In the data rows, 128 means zero.
Here are some numbered points:
[209 142 144  79 200  93 118  69  59  85 112 108 110  82 105  98  83 162] 0
[146 112 125 121 144 162 109 130  74 106 125 133 110  86 137 178 107 124] 1
[144 152  98 140 163 147 144 131  65 114 164 125 149 122 128 129 116 146] 2
[121 103 150 116 121 160 114 107  95 139 124  95 146 108 110 157 125 148] 3
[109 131  93 124 106 185 141 119  96 113 146 119 123 114 150 126 111 148] 4
[123 165 117 155 147  95 111 129 130 143 141  89 118 124 115 152 163  97] 5
[124 116 186  75  98 132 158  83 230 195 155 162 159 138 151 206 115 211] 6
[ 93  76 158 135 152 174 106 113 176 143 109 162 173 102 125  65  77 209] 7
[129 102 109 131  81 169 121 158 113 140 146  63 144 116 156 114 103 101] 8
[116 150  59 133 154 122 118 150  80 128 137 123 118 130 125 107  90 104] 9
[126 158 105 123 126 111 163 131 186 116 112 133 124 133 148  78 123 102] 10
[142 135 135 135 152 115 151 120 156 104 118 155 143 151 115 102 142 114] 11
[ 76  83  70 143  29 130 127 255 106 168 115  84  99 213  95 182  89  60] 12
[150 119 129 145 107 135 151 140 103 116 139 135 122 133 135 126 114 147] 13
[120 168  76 123 171 140 131 120  93  96 105 151 136 130 157 110 135  99] 14
[155 101 177 121 152 117 123 106 124 150 147 152 132 102  87  90 110 175] 15
[ 94  87 195  81  79 123 115 111 125 122 106 143  92 105 127 100 111  96] 16
[129 122 129  84 134 140 116 124  98 100 124 150 119 109 128 109 115 125] 17
[ 99 135  88 115 161 145 141 117 136 126 125 158 148 141 126  54 113 135] 18
[ 76 110 142 131 117  88  77 126 136 159 110 108  81 134 102 144 131  89] 19
[ 88 148 120  97 114  85 139 156 150 148 139 110  70 139 104 161 146 108] 20
[145 159 156 112 162 135 126 120 177 110 132 152 173 133 130  97 158 142] 21
[152 113 160 129  98 137 157 122 131 108 123 166 134 131 107  74 127 114] 22
[130 155  86  95 153 116 125 114 130  67 112  40 109 243  92 126 223  47] 23
[105 116 104 140 128 129 144 159 139 146 125 112 118 132 146 113  98 137] 24
[ 89 167  52 157 169  99 131 126  83 138 115 119 158 151 126 129 126 107] 25
[ 85 114 146 100 112 169 102 118 189 153 131  99 134 114  91 155 132 169] 26
[118 115 119 139  79 136 141 147 127 161 136  65 125 155 110 201 118 148] 27
[135 127 141 100 138 147  93 111 134 131 129 100 124  71 155 170 155 152] 28
[192 154  91 127 117 130 125 129  83 139 174  79 147 115 101 118  85 147] 29
[143 147 141 166 169  88 133 134 158 107 111 171 131 159 112 144 197  88] 30
[ 87 119 144 111 117 157  93 121 183 154 134 103 149 118  97 149 126 163] 31
[209 122 177 116 128  89 108 103  61  97 107 148 131 127 118 181 134  77] 32
[122 114 126 127 118 129 124 128 109 122 132 144 137 137 136 136 128 128] 33
[103 127 152 104 124 106 104 128 160 138 119 157  74  91 131 147 125 144] 34
[110 155  98 138 165 142 142 123 164 107 134 166 131 146 135 124 146 158] 35
[ 77 161  46 152 164 121 140 124  69 124 119 124 170 141 149 115 112 114] 36
[180 129 134 170 117 162 137 139  92 112 137 106 171 139 140 182 152 124] 37
[136 134 131 170 162  81 138 152 148 104 117 173 130 144 125 134 190  95] 38
[141  96 171 125 112 118 140 110 124 118 114 171 137 147 110  82 111 115] 39
[121 122 151 148 121 148 154 128 195 113 127 142 135 156 126 164 170 145] 40
[121 130  56 146  98  77  79 222  51  86  94 101  55 128  61  81 101   0] 41
[ 95 107 158  86 123 101 123 125 153 120  96 189  83  94 141 104  89 179] 42
[194 120 195  93 168 131 122  81 109  91  63 242 105  54 207 172  76 211] 43
[152 135 167 107 126  87 126 106 152 135 104 127 119  96 137 135 134 136] 44
[121 109 154 126  98 138 156 151 179 129 129 145 115 133 138 131 135 139] 45
[167 141 201  88 230 136 133  25 194 125 176 181 104   0 192  26 137 239] 46
[177 112 190 117 100 161 145 113 153 109 140 143 158 120 137  81 116 151] 47
[ 81 138  81 123  96 116 113 155 104 131 126  88  91 113 133 124 112  91] 48
[138 151  70  93 153 104 127 109 119  73 116  38 110 246  97 132 211  53] 49
[119 121 115 151  95 149 135 163  92 147 150  80 158 141 105 143  83 160] 50
[110 119 130 125 109 122 116 141 147 126 100 147  81 136 124 142 144  66] 51
[116 140 105 141 127  96 139 158 162 109 112 151 100 148 149  95 149 110] 52
[111 135 111 123 127 125 121 145 120 132 116 133 108 144 132 147 131  84] 53
[132 122 137  68 137 169 132  86 135 122 115 132 126 120 126 132 101 173] 54
[139 104 184 153 109 118 125 127 147 144 120 135 159 133 140 123 101 170] 55
[107 147 109 109 122 107 114 140 102 125 100 100 104 136 129 198 124  75] 56
[ 58 105 110 111 148 169 144 116 154 131 121 126 148 142 152 103 119 153] 57
[175 162 158 108 176  70 131 107 176 117 146 182 136 138 106  82 161 134] 58
[115 132 125 112 125  65 130 134 131 133 113 138  73 147 127 125 146  58] 59
[162 150 141 122 136 142 143 110 104 107 146 139 141  97 150 127 134 169] 60
[156 128 140 132 121 141 136 112 165 119 137 126 107 130 120 161 181 101] 61
[133 114 147 107  88 162 139 114 140 128 128  98 145 135 129 106  88 152] 62
[176 136 133 161 124 111 136 129 113 112 130 133 147 155 122 100 145  91] 63
[121 144 122 129 123  89 110 148 177 124 127 156  90 137 121 100 117  88] 64
[167 128 147 107 146 130 130 119 107 131 138 116 166 111 133 136 131 125] 65
[148 126 133 133 107 128 143 125  93 129 157 112 127 113 137 147 114 135] 66
[134 146 105 138 147  64 120 133 112 128 113 120 109 110 115 143 127 117] 67
[117 124 125 143 150  96 120 161 123 142 132 136  86  96 142 137 127 124] 68
[ 79  91 157 155  94 132 148 146 192 162 125 122 122 152 134  84 107 160] 69
[ 87 108 135 175  95 137 140 165 186 151 129 124 142 177 119  88 162 117] 70
[192 123 200 118 210 213 160   7 171 119 174 165 171  20 224 108 136 255] 71
[143 132 164 131 139 151 126  99 133 114 117 135 173 129 133 133 178 145] 72
[103  76 176 123 105  92 112 135  97 136  85 150 120 127 100 112  98 102] 73
[143 158 114  86 148  86 109 124  74 115 110 106 107 116 144 184 132  91] 74
[ 84 144  96 139 169 131 141 149 196 170 135 131 133 151 120 124 131 117] 75
[185 145 188  98 146 102 118  88 118  92 101 197 136  79 147 137 140 158] 76
[139 125 142 148 113  77 127  93 137 112  96 147 130 145 104 105 141  92] 77
[140 156  33 155 166 130 124 132  35 103 111 113 129 145 131 131 115  76] 78
[171 125 152 162 123 141 137 103 199 138 142 118 166 132 139  79 145 175] 79
[149 122 126 138 113 156 106 125 142 140 144 107 160 140 123 118 106 148] 80
[ 33 121  26 153  63 214 115 198 149 140 182  52 119 150 103 126 152  96] 81
[162 109 131  89 101 123 107 140 106 122 112 141 124 105 136 147  69 151] 82
[ 82 115 123 133 112 148 155 151 135 124 107 124 115 176 134  97 116 100] 83
[114 112 145 128 142 106  96 139 126 136 118 145  92 132  97 169 163  97] 84
[115 140 106 152 106 111 129 141 130 122 122 108 112 135 124 157 116 130] 85
[120 138 114 128 108 176 137 110  99 114 143 120 126 112 166 127 127 146] 86
[154 170 136 137 235 103 107  74 115  80  29 204 105  78 160 133 141 110] 87
[ 98 142 110 146 159 134 131 122 150 134 130 140 134 113 127 102 150 163] 88
[117 141 119  97 132 135 112 107 108 118 134 129  76 123 142 185 162  95] 89
[131 144 125 132 137 139 129 103 134 101 115 133 121 125 153 153 179  88] 90
[ 89  97 149 130  99  90  81 128 129 162 103 116  88 117 103 121 118  89] 91
[108 124 133 129 132 180 135 107 188 127 116 114 127 131 126 139 153 137] 92
[135 123 118  97 134 159 113 123  61 129 145 108 129  94 134 127 103 137] 93
[107 102 165 158  79  79 141 153 189 139  91 158 124 147 125  94 140 107] 94
[130 122 126 135 131  95 113 116 116 122  84 143 114 119 107 147 146  87] 95
[118 128 127 108 147 120 111 107  95 108 119 164 119  88 116 131 114 136] 96
[141 103  86 118 124 147 122 124  50 115 100 106 118 137 105 157  62 144] 97
[172 102 118 124 124 121 129 121   0 123 157  95 121  89 142 174  86 162] 98
[ 65  91 109 157  79 148 121 153 144 155 126  96 150 173 102 141 128 108] 99
[127 111 112 153 102 144 156 159 108 151 144  91 165 152 113 129  91 146] 100
[135 121 240 119 197 173 168   0 251 128 151 195 171  77 170  86 174 255] 101
[173 134 118 162 131  74 115 124  97 132 115 110 127 154 117 123 106 102] 102
[134 169  91 120 119 107 127 130 112 112 135 135 129 127 115 156 114 130] 103
[112  86 162 114 106 161 129 121 162 148 136 142 123 131 127  99  89 182] 104
[146  98 143 124 119 145 130 134 115 119 101 147 140 141 136 107 112 125] 105
[ 89 118 116 121 146 130 121 142 147 141 111 133 135 138 143 120 108 151] 106
[173 121 129 171 115 168 146 131  92 111 130 133 182 142 147 185 145 119] 107
[166 116 149 104  97 123 140 117 172  98 119 135 123 127 141 133 129 140] 108
[127 176 105 122 116 119 156 143 169 118 121 137 119 135 145  76 127  94] 109
[140 109 148 135 135 118 127  95  80 118 128 120 127 125 121 127 125 135] 110
[143 136 146 124 141 116 120 124  82 105 114 157 113 103 132 171 159 114] 111
[114 141 132  99 160 160 116  89 182 122 127 142 133 103 125 174 140 198] 112
[174 122 167 127 132  98 119 125 100 108 135 161  91 124 141 158 158 104] 113
[138 153  92 145 151 114 114 138  84 131 126  94 107 121 121 158 159  73] 114
[138 149 142 125 156 107 161 120 170 113 116 182 167 127 143  43 114 147] 115
[160 145 119 213 168 255 159  99  89  92 107 164 204  58 201 191 134 217] 116
[145  81 152 173  74 147 143 157 104 113 115 134 120 115 117 155 141 110] 117
[126  73 155 126  99 163 156 151 136 131 137 137 136 137 129 101  93 168] 118
[155 134  99 158 113 105 139 132  80 116 142 105 104 146 146 100 122 103] 119
[161 127 142 155 146 139 170 115 166 102 152 147 181 136 145  70 148 164] 120
[ 93 100 107 133  95 108 104 148 102 141 121 110  77 134 103 112 102  69] 121
[121  82 212 122  53 175 140 128 180 145 123 140 135 109 153  77 133 120] 122
[151 118 151 113  90 131 119 124 103 129 134 133 156 109 120 134  93 167] 123
[160 104 170 152 101 175 137 121 130 152 151 102 215 126 110 130 126 183] 124
[157 157 136 151 136 156 155 114 113 100 135 124 166 154 126 160 189 117] 125
[128 141  78 139 124 159 142 143 120 130 170 127 178 155 124 104  92 179] 126
[152 116 171  87 119  82 108 119 164 118 130 165  90 109 114  70  83 174] 127
[156 160 113 121 143 145 123 115  67 134 160  85 109 102 119 169 113 128] 128
[168 131 169 144 158 116 154 131 168 124 144 188 177 156 137 101 160 163] 129
[181 131 180 103 152 121 126  88 132  89 104 182 141  79 128 142 138 174] 130
[149 133 135 130 111 121 135 163 113 140 142 134  98 153 142 132 141  64] 131
[ 88 128  81 132 120 182 119 126 113 142 129  84 134 110 127 129 105 135] 132
[106 119 143  81 128 130 120 110 104 121 131 113  95  97 123 106 132 101] 133
[ 85 132 111 118 134 176 125 131  79 128 128 119 106 106 140 158 139 128] 134
[131 147  22 157 118 187 120 181  82  95 189  34 104 158  66  67 140  67] 135
[ 87  93 149 115 123 187 110 115 155 125 129 151 158 114 145 120 130 162] 136
New points follow, each followed by the numbers of its three nearest points above, nearest first.
[110 127 145 105 154 171 128  99 102 140 136 121 143 121 111 142 127 142] >> 3 54 65
[164 145  93 145 130 182 134 126  73 112 175 107 152 113 145 144 132 146] >> 2 86 4
[132 121 127 101 121 155 107 128  66 119 127 128 114  97 146 173 116 134] >> 1 93 134
[111 132  93 133 122 175 122 109 112 144 148 129 179 120 128  79  74 168] >> 126 80 4
[158 141 153 185 238 201 159 103 194  97  82 241 176  70 201 158 145 251] >> 116 71 43
[150 116 145 172  82  94 151 143 106 126 107 128 156 173 131  68 121  75] >> 63 77 39
[145 130 134 111 114 139 137 110  81 126 149 115 125 113 134 144 121 140] >> 66 93 110
[157 182 106 126 154 121 123 125  83 121 125  74 150 113 124 146 158  90] >> 114 5 128
[218 171 126 119 139  99 165  90  97  90 154 136 154 133 141  42 129 111] >> 63 120 119
[134 114 179 202 168 243 186  79 128 124 105 184 208  70 211 182 159 245] >> 116 71 72
[ 95 107 128 109 117 150 114 119 157 151 144 105 124 106 130 104  89 176] >> 104 62 106
[ 32 105 109 120  79 173 138 185 136 156 106 105 111 152 155 180 121 103] >> 99 83 48
[151 137  99 161 103 112 138 133  60 113 146 105 128 136 137 118 124  98] >> 119 66 102
[141 100 161 105 171 102 114 100  88 112  99 178 114 110 121 151 101 145] >> 96 110 111
[158 129 208 112 169 145 154  90 115  93  34 255 148  63 227 209 128 186] >> 43 76 130
[101 116 123 169 111 160 159 156 166 179 139 100 173 212  86  88 155 111] >> 70 99 83
[128 123 167 105 117 136 116 102 145 130 130 122 105 126  96 157 169  94] >> 61 84 89
[ 92 118 118 126 123 103 135 137  86 118 109 121 114 124 139 133 137  95] >> 53 33 95
[ 93 138 123  89 126 134 122 121 102 114 125 142  94 149 120 135 146  81] >> 53 89 133
[169 106  65 161  83 102 123 212   0  78  63 139  83 177  98 161  67  24] >> 41 78 97
[ 98 126   0 137  34 132 104 255  22  93 148  37  52 146  78  96  76   0] >> 41 135 12
[129 142  78 158 144 109 130 159  95 130 150 114 123 183  92 130 109  96] >> 9 102 119
[ 82 136 115 127  92 163 128 140 172 134 136 112 137 139 123 120 148 119] >> 92 45 99
[155 172 100 112 153  79 120 130 148 113 137 124  72  91 126 164 129 134] >> 67 103 68
[ 92 124 114  90 126 186 117 127 102 120 147 121 107 104 125 166 156 129] >> 134 89 4
[112  93 184  68  88 125 110 129 144 126  94 130  91  93 129 138 108  98] >> 16 133 34
[167 128 203 124 168 152 145  70 117  99  25 254 144  67 228 228 132 190] >> 43 76 130
[164 151 110 126 149 110 130 118  94 126 153 102 118 120 111 166 122 134] >> 128 103 66
[128 142  92 115 143  81  93 138  88 132 145 118 113 124 132 115  79 119] >> 9 67 103
[127 126 124 121 125  49 130 142 130 138 110 135  76 135 112 110 120  69] >> 59 64 67
[150  96 175 115 145 110 130 108 116 150 140 146 128  91  94  85 104 181] >> 15 127 123
[ 81 121  74 139 133 152 137 150 118 157 147 105 126 136 155 100  81 151] >> 24 132 106
[ 90 116  79 127 135 167 117 135 110 132 135 110 130 107 135 137  96 136] >> 132 4 134
[ 98 139 113 102 132 131 122 121  96 118 123 142  99 153 107 144 147  88] >> 53 89 51
[ 89 112  66 139 142 153 134 152 127 147 149 101 126 141 149 101  84 154] >> 24 132 106
[168 150  80 172 155 131 140 128 116 124 140 107 154 131 149 126 126 164] >> 2 13 126
[187 133 135 163 139 124 126 124  93 112 136 110 176 147 133 121 154 107] >> 63 37 65
[105 104 169 157  77  81 129 157 181 135  90 163 118 152 120  86 135 100] >> 94 64 70
[139 150 140 183 237 215 159  96 182 103  90 245 180  57 191 163 143 247] >> 116 71 112
[113 154  25 161 125 176 125 182  76 100 181  29 103 158  57  93 146  75] >> 135 81 9
[130 141 123 155 103 137 132 137 120 127 113 112 163 163 132 111 144  92] >> 63 33 53
[143 113 158 131 103 134 121 105  87 108 102 119 139 112 140 121 138 119] >> 110 105 33
[219 167 155 132 172 204 170  22 146  59 142 184 176  68 195  82 160 214] >> 71 130 60
[108 101 185  72  91 145 103 119 107 143 101 151  93  83 129 118 108  98] >> 16 133 73
[125 153 114 143 149 159 125 101 163 136 141  99 141 134 118 147 174 143] >> 92 88 61
[ 63  74 131 113  58 172 127 117 144 134  91  84 134 105 143  95  86 129] >> 62 8 132
[179 193 204  86 255  84 114   0 199 119 190 181  94  58 149 113 218 218] >> 46 101 58
[109  95 128 155  96 111 117 157 125 164 107 103 125 122 118 120  96 119] >> 24 91 85
[102 138 107 174  50 124 137 178 138 154 147  70 134 192 116 159 147  82] >> 99 27 85
[ 91 124 200  92 128  60 120  77 213 192 156 164 158 163  82 118 173 152] >> 58 31 21
[125 106 152 200 112  97 139 145 175 161 143 115 139 172 117  99 140 132] >> 70 69 94
[127 170  93 126 173  92 121 129 158 130 139 143  98 134 103  90 132  92] >> 64 109 52
[126  75 143 255  84 228 158 181  76 104  51 168 197  32 227 202 113 180] >> 116 107 117
[170 144 203  87 228 122 112  17 195 119 191 186  98   0 185  31 140 237] >> 46 71 101
[118 136 101 115 116 106 126 147  95 135 120  67  97 133 136 129  98  79] >> 48 121 53
[123 127 116 167 109 150 154 140 128 135 131 105 182 163 132 108 131 122] >> 100 80 33
[103 110 205 111 184 192 164  67 255 180 106 246 193  78 219 171 140 255] >> 101 6 71
[160 171  61 164 112 120 150 151 128 128 160  89 138 167 123 100 123 103] >> 119 63 9
[114 114 102 179  52 135 143 184 135 159 152  71 137 192  94 155 134  87] >> 99 27 100
[113 144 118 131 121  94 124 152 190 127 123 150  96 148 112  94 134  79] >> 64 52 109
[173 105 135 172 116 205 111 142  42 106  28 187 141  31 183 234  71 151] >> 1 116 43
[163 148  97 158 143 161 158 106 143 129 160 112 150 146 139 122 170 126] >> 125 61 63
[168 189 154  90 217  30 162  16 207 150 223  96  82 139  94  77 185 194] >> 58 21 15
[123 129 145  91 168 153 123  94 176 123 118 143 132  81 129 146 125 199] >> 112 54 28
[115 120 142 144 121 123 155 136 191 111 129 163 129 169 126 150 169 138] >> 40 45 11
[146 112 166 156  76 161 144 117 129 155 155  82 155 118 134 143 118 195] >> 124 62 80
[146 119 149 113 115 138 151 153 173 124 122 153 121 122 146 116 127 150] >> 45 108 105
[ 81 137 136 134 126 113 135 141 106 136 110 124 127 124 132 131 180  83] >> 53 95 90
[ 98  84 166 133 111  96  99 132  97 161  84 152 128 143  82 110  85  89] >> 73 91 39
[171 124 170 103 132 101 133 109 171 128 129 173 120 120 117  66  93 154] >> 127 15 39
[153 145 255  81 241  67 140   0 235 147 163 209 118  97 114  81 197 219] >> 101 46 58
[173  99 143 171 117 211  94 146  43 106  39 172 140  25 184 250  66 157] >> 1 116 82
[166 118 144  87 118 112 116 138 139 111 105 168 143 121 163 118  78 166] >> 82 123 105
[ 72 132 115 127 110 146 152 150 126 132 112 136 121 165 145 102 124  97] >> 83 53 24
[179 102  64 150  94  91 110 214   0  68  57 136  74 171 102 170  73  12] >> 41 78 97
[139 153 115 149 122 157 155 116 103 109 128 133 173 137 165 129 167 141] >> 125 86 72
[144 149 127 150 114 122 143 119  87 117 122 118 161 139 129 128 153 105] >> 63 33 125
[128 148 100 144 147  59 107 134 110 127 116 128 103 108 120 130 124 108] >> 67 68 95
[100 122  96 119 134 122 125 152 137 145 124 112 109 135 119 101  77 126] >> 24 106 9
[147  99 255 100 143  98 156  61 228 221 159 207 184 112 155 176 116 255] >> 6 101 55
[129 128  65 145 100  82  91 233  45  64  86  87  67 136  87  94 112   0] >> 41 121 48
[107 122  92 132 145 174 140 126 115 114 149 129 132 124 117 148 110 180] >> 4 86 132
[ 55 113 126 176  37 143 160 151 209 155 174  72 175 215 120  83 212  61] >> 70 99 83
[151 107 176 160 108 114 130 136 158 138 117 157 156 128 137 122 102 169] >> 55 123 45
[172 116 255 109 164  98 145  40 220 167 108 247 188  49 195 187 148 255] >> 101 6 43
[103 103 137 185 100 147 137 161 185 138 132 128 153 172 114  80 167 113] >> 70 69 94
[ 95 123 142 117 135 106 121 137 167 138 127 152  72 109 121 140 120 151] >> 34 68 106
[106 105 165 102 121 136  96 112 142 139 122 143 104 105 131 142 117 144] >> 34 33 44
[ 86 153  51 236  95 244 127 217 158 132 133 169 237 121 127 144 114 147] >> 126 100 132
[124 155  14 143 117  89 101 203  75  73 141  64  79 182  64  58 138   0] >> 41 135 78
[126 104 145 200 106 100 147 162 178 162 137 119 146 183 110  90 124 114] >> 70 94 69
[102 141  82 139 113 109 139 143 109 123 129 133 111 164 132 116 111  71] >> 53 9 83
[122 178  24  82  70  93  66 200  24  83 152  52  47 153  40  93  96   0] >> 41 135 121
[132 145 175 106 124 115 112 111 154 123 125 142 116 127 117 162 181  99] >> 61 84 90
[138 113 111 129 108 133 143 147  95  97 136 146 120 120 152 126 100 155] >> 13 33 66
[107  33 255  45 122 112 116  24 255 230 100 176 151  50 162 179  96 255] >> 6 101 112
[142 134 146 146 114  76 130  91 121 119  93 140 132 147 106 109 145  94] >> 77 95 63
[131 145  22 172 105 173 125 177  73  89 191  23 123 157  61  81 117  82] >> 135 81 9
[100 157 103 173 137 110 135 149 158 136 118  85 114 133 153 149 178  88] >> 5 85 53
[147 112 137 126 101 154 116 131 142 135 154 114 146 126 143 115 105 153] >> 80 62 123
[ 87  94  50 151  49 143 133 255 110 166 105  91 119 204 104 202  74  73] >> 12 99 27
[177 132 169 164 132 133 134  95 213 143 147 120 169 130 116  79 144 182] >> 79 120 21
[176 128 179 130  71 156 151 121 171 116 150 140 161 125 120 123 160 169] >> 47 108 79
[195 137 246  72 179  75 109  27  69 102  65 218 129   0 225 214 116 189] >> 43 76 130
[107 164  94 176 137 104 135 143 151 143 134  93 113 132 155 130 176  90] >> 5 114 52
[137 157  83 128 170 126 120 116  98  93  95 157 139 117 156 113 129  94] >> 14 9 17
[ 52 115 142 123 108 154 148 148 212 162 126 110 157 174  95 107 161 126] >> 70 69 99
[107 129 114 141  78 122 143 147 128 160 151  82 120 166 112 178 112 156] >> 27 85 50
[ 46 109 100 107 148 171 139 125 160 143 122 122 145 151 150 107 114 154] >> 57 106 136
[110 134 124 136 157 111 128 156 147 145 128 145  97 122 135 120 131 129] >> 68 106 24
[122  81 141 145 143 211 154 125 149 146 156 102 190 142 133 122 122 205] >> 124 136 118
[134 124 153 114 106 135 133 123 135 117 144 128 128 122 118 123 186 113] >> 61 72 90
[116 141 122  92 142 140 123 114 100 113 132 128  82 115 143 183 156  96] >> 89 111 90
[ 93  82 160 134 123 103 103 124 101 142  81 139 128 150  76 106  95 112] >> 73 91 39
[103  93 155 130 109  89  92 135 144 151 103 126  94 109 101 121 117 112] >> 91 19 73
[214 174 113 128 138 108 154  89  79  85 164 122 160 134 140  67 142 105] >> 63 119 60
[103 111 108 128 115 121 152 132 142 119 107 114  80 118 167 112 124 121] >> 24 52 85
[153 103 166 107  84 121 133 133 128 114 110 133 152 141 136 114 120 111] >> 105 39 108
[ 81 121 133 121 108 163 124 111 175 129 111 110 112 140 136 123 154 131] >> 92 45 57
[ 83 130  22 165 100 200  93 186 102 115 134 111 136 195  96  85 124   0] >> 135 81 121
[168 106 187 131 100 147 142 119 159 115 140 137 156 136 130  89 123 139] >> 47 22 55
[136 135 130 141 143 157 147 120 132 144 131 106 171 145 132 112 130 137] >> 80 65 33
[ 96  44 255  52 134 128 109  26 255 227  97 182 155  49 158 185 110 255] >> 6 101 112
[121 123 124 138 136 129 147 128 121 124 140 145 125 142 124 121 143 124] >> 33 13 11
[ 69 134  72 215 103 247 129 223 166 142 138 176 224 124 128 128 113 155] >> 126 136 99
[ 83  89  48 198  51 215 122 247  65 138 112 112 155 135 141 188  86  83] >> 12 8 99
[ 96 104  49 155  42 126 130 255  93 182 111  86 126 195 103 200  79  65] >> 12 99 27
[105 121  87 121 124 178 114 132 115 145 136  95 129 104 132 120 105 151] >> 132 4 86
[ 69 118 154  92 145 140 122 106 223 134  79 163 123 129 123 116 147 134] >> 92 106 136
[106 146 123 133 163 106 108 107 129 119 111 149 125 117 115 129 156  99] >> 95 90 53
[ 66 130 109 170  28 133 163 150 191 156 186  79 190 201 138  72 212  73] >> 70 99 83
[100 127 131 114 122 113 110 135 157 135 122 151  77  99 112 137 118 141] >> 34 68 64
[118 167  91 120 149 142 149 149 216 133 138 165 134 163 127 113 127 180] >> 35 75 88
[ 80 106 110 128 108  81  98 156  94 132 114 110  68 128 116 109 116  69] >> 121 48 91
[123 109 134 187 122 122 144 143 112 122 125 103 170 148 135  93 160 132] >> 63 33 13
[142  94 166 130 113 133 125  91  93 104 115 121 145 114 116 139 129 123] >> 110 3 33
[202 144 225  78 185 126 104   9 128  92  55 181 145   8 195 196 103 228] >> 43 130 76
[156 128 206 114 154 157 151  92 117  99  41 255 151  67 226 219 126 197] >> 43 76 130
[ 86 144 143 122 108 112 151 136 215 133 121 154 118 137 121 113 152 128] >> 45 40 10
[177 156 157 143 182  76 134 113 175 128 148 159 130 145  90  91 156 123] >> 58 11 21
[148 104 144 200 116 106 152 152 165 152 138 108 144 166 122 110 141 135] >> 70 63 55
[120 128  93 155 108 118 139 126  85 115 115 125 117 150 143 115 118 108] >> 119 33 85
[114 131 132 118 116 107 123 127 137 119  84 140 123 125 110 141 148  88] >> 95 51 53
[151 189  36 163 169  91 135 156  91 119 179  98 113 144 128 158 151 101] >> 114 25 5
[126 103 116 167 112 143 158 145 146 138 140  98 181 175 111 107 127 132] >> 100 80 70
[144 149  45  61 108  15 111 181  47  74 144  75  19 175  80   0  85   0] >> 41 121 59
[142 105 173 160 120 101 144 148 163 146 123 150 158 131 137 100 124 160] >> 55 45 129
[176 133 131 143 159 113 144 141 149 134 145 161 166 143 120 114 109 172] >> 129 120 11
[121 129 134 146 153 100 142 127 160 132 109 144 133 158 102 131 163 118] >> 11 30 38
[ 89 110 151 117  96 155 127 112 190 131 113 119 116 136 141 123 165 138] >> 92 45 40
[127 124 127 134 150 160 146 119 131 146 131 105 164 147 132 125 127 142] >> 80 33 65
[119 107 169 110  93 158 139 115 106 143 141  99 131 103 136 152 113 148] >> 3 66 123
[132 128  81 105 139 137 120 128  36  98 110  84 132 108 157 141 108 103] >> 93 97 78
[124 141 110 136 150 155 124 135 139 146 164  88 163 139 127 144 119 157] >> 80 126 100
[111 123 131 109 116 104 119 146 152 127  89 150  88 128 133 122 144  77] >> 51 59 53
[110 128 141  99 177 146 133 103 190 124 132 149 136  98 136 141 121 224] >> 112 54 88
[145 133 153 139 112  71 136  98 127 121 109 130 123 133 111 108 138  94] >> 77 95 63
[169 109 144  78 164 100 101 128  80 120 108 179 122 129 120 132  55 143] >> 82 96 17
[ 72  96 108 132 111 157 100 121 109 139  97  90 138 135 111 137  94 152] >> 132 3 106
[114 137  63 127 150 127 116 145  72 117 143 128 121 108 143 123  84 130] >> 9 2 93
[100 148  14 182 132 223 177 135 146 108 181  98 152 153 122  67 152 151] >> 126 4 132
[148 103 162 157  78 163 152 115 127 158 155  76 150 107 127 137 113 207] >> 124 62 123
[118 121 121 167 109 123 125 155 134 135  90 130 140 164 147 130 138  78] >> 53 83 51
[176 133 122 213 155 255 153 102  94 100  97 138 205  50 201 192 139 199] >> 116 107 37
[ 87 126  99 122  93 117 117 159 110 134 133  99  91 105 147 116 104 108] >> 48 121 24
[114 112 150  87 124 131 129 120 115 122 134 123 103 123 114 101 132 111] >> 133 17 33
[207 196  50 170 223 138 170 126 101  49 129 149 152  89 142  71 102 192] >> 2 14 60
[134 137 120 155 144  72 106 140  67 146 126 120 121 125 110 176 118 101] >> 67 102 114
[117 158  94 131 178 144 136 119 156 113 141 167 125 144 134 129 142 152] >> 35 88 11
[135 155 106 151 140 104 145 140 209 157 152 113 145 158 119 113 127 158] >> 75 79 88
[118 129 111 121 149 135 103 102 101 114 129 158 123 109 101 138 112 128] >> 96 17 33
[127 140 116  97 134  94 107 174 174 141 134 162  75 149 123 127 119  65] >> 64 59 51
[119 125 152 133 143 125 150 137 185 117 110 172 145 163 130 111 156 110] >> 11 40 21
[ 91 145  98 116 185 104 133 124 138 133 141 153 104 122 119  94 119 164] >> 88 35 18
[175  99 167 152  66 157 165 125 134 154 153  81 154 113 125 135  97 204] >> 124 62 123
[148 114 144 112 117 142 122 106  93 125 143 125 154 111 113 131  89 182] >> 123 3 66
[137 131 144 155 115  74 143 107 129 125  99 144 124 136 120  91 146  96] >> 77 63 11
[120 121 141  92 119 137 131 134  73 105 143 147 116 117 153 114 104 123] >> 17 33 93
[126 131 132 107 127 116 110 112 112 115 110 156 134 163 111 127 122 106] >> 33 53 105
[109  95 164 134 136  75 114 129  91 129  86 158 125 143  87 119 101 101] >> 73 95 39
[158 133 147 134  91 116 151 129 123 126 131 173 139 133 120  64 126 109] >> 22 39 63
[117 102 100 116 123 130 130 124  66 101 111 122 122 124 130 139  89 151] >> 97 93 33
[ 92 119 114 129 144 130 122 147 142 146 120 125 137 134 151 123 106 164] >> 106 24 88
[158 139 129  61 152 134 101  89 116 131 123 110 107  97 106 147  84 163] >> 54 82 93
[191 182 174  44 191   0 140  37 178 118 176  91  41 149 127  86 189 122] >> 58 44 59
[162 195 176   6 206   8 134  17 173 133 152 153  74 163 103 109 178 129] >> 58 44 127
